The rows below fall into families. The same turns and mirrors carry the whole set onto itself and the rows of a family onto each other. For each named row, which other rows are in its family? Write them in the order they are listed.
These 32 rows form 4 families of 8 rows each.
J70: [-28  -5 -21  -8   1 -29 -32   6 -21   6 -18  34  -3   6  23  -7 -18   7
 -23]
J677: [-19  16   0   4  35 -32   7   8   7   2 -31   6  -3 -11  -7 -23 -26 -12
  -1]
J611: [ 13  -7 -11  18   9  11  -9  -2   0   9 -13   1   9  26  36  16  15 -17
  -5]
J801: [ 11   5 -18 -11  22  -9 -23 -10  -3 -17 -11   8   3  -6  -6 -17   6 -35
 -23]
J749: [-19 -11 -13  -9  19 -31 -20   2   4  -2   2  12 -12  19  31 -20 -19  20
 -27]
J251: [ -1  -7 -39   7   0 -12  -9  -7   9   2 -14  28  12   3 -12  -6  -3 -32
 -11]
J799: [ 16  -6 -28   7  26 -12 -29  -9  12  12  -6  24   1   9 -10 -10  -7 -26
  -6]
J932: [ 17  13 -10  33 -17 -29  -5   3 -18  -7 -25  18   6   7  10  -8 -35  -4
  18]
J263: [-15  25  15  -1  10 -43   2 -16   2 -22 -13   4  -8  -3  15 -33 -21   1
  13]
J755: [ -1 -13 -25   8   4  12 -13   8   5   3  -3   9   9  28  24  23  -7 -17
 -22]
J789: [-16   6 -17  34  -8 -41 -23  -3 -24 -14 -18   8  12  29  25  -2  -6  -6
   2]
J266: [ 26  -5  -7  -5 -20   4  -3   5  -7  11 -14  24   0  24  36  13  -4  -5
  -5]
J92: [  3  25   4  17  -6  -1   8 -12   1 -16 -20   2  11   5   4  10 -10 -33
  20]
J264: [-11  16  -2  14   6 -13   5 -14   9  -8 -12  -5  -4 -16   5  11   3 -28
  33]
J391: [ 21  17   1  15  15   0  21  -6   7   0  -6 -14 -11  -2  15 -10   4 -23
  25]
J119: [  1  13   2  22   7  13  15  -1  19  12  -1   6 -13   8   1  -9  -3 -14
  24]
J458: [ 11 -12 -18  11 -27   4  -3 -10 -14   4   0  13 -17  25  33   1   3  -5
 -10]
J352: [-25 -10  -8 -17  25   0   9  -4   9  10  -9   3 -25   7  16 -15  11  -9
 -26]
J451: [ -3   8   7 -25  21  11  11  -6  30  -6   1   5 -10  -3  11  -6 -20  -9
 -10]
J923: [-23   8   9  -1 -24  -4  -3  -9   5   6  -7  -5 -11  16  38  10 -16  19
  13]
J958: [-19  10   2  11  -1 -22   5   5  -4  15  -5   9  -4  12  50   7 -21  17
  25]
J960: [ -9  17  -3 -26  15   7  11   4  15   7  -9 -10  -6 -15  29   4  -7   5
 -20]
J56: [-12 -11 -20  -6   1 -42 -11  -1 -26  -8 -30  18  -8   6  25 -13 -20  -2
 -35]
J798: [-23  21  -4 -14  10 -41 -12  -1  -5 -13  -2  17 -10 -20  10 -26 -32  -1
   5]
J578: [-31  16 -12  12  35 -33 -10  -5  -6  -7 -13  -2 -13 -18   2 -29 -13 -10
   4]
J567: [ -1  -3 -13  27   3 -36 -34  -8 -23 -11 -10  27   7  21  15 -17  -9 -20
  21]
J337: [ -7  11  21   9   6 -15  11   5 -15   1 -20  -7 -31  11  38 -14 -21  18
   2]
J759: [  8   6 -19   6  38 -27 -10   1   1 -26  -9  17  11  10  -1 -21 -11 -33
 -21]
J387: [  3   1  -8  32  12 -31  -5  10 -29  -2 -19  18  13   8  15  10 -28 -14
  21]
J114: [-23  18   7  -1 -10 -17  18   8 -23  -7 -21  -1 -13  -4  48  -8  -9  11
   6]
J877: [  1  -2 -13 -12  12 -14 -26  11 -16   3  -4  22   1  22  41 -23 -21   9
 -32]
J684: [-10   8 -10 -26   3   2  -6 -10  19   5  -7   3 -23  -3  25 -25  12   0
 -22]

Same family as J789: J749, J263, J755, J92, J451, J923, J759
Same family as J684: J70, J799, J266, J391, J578, J387, J114
Same family as J932: J677, J251, J119, J458, J352, J56, J337

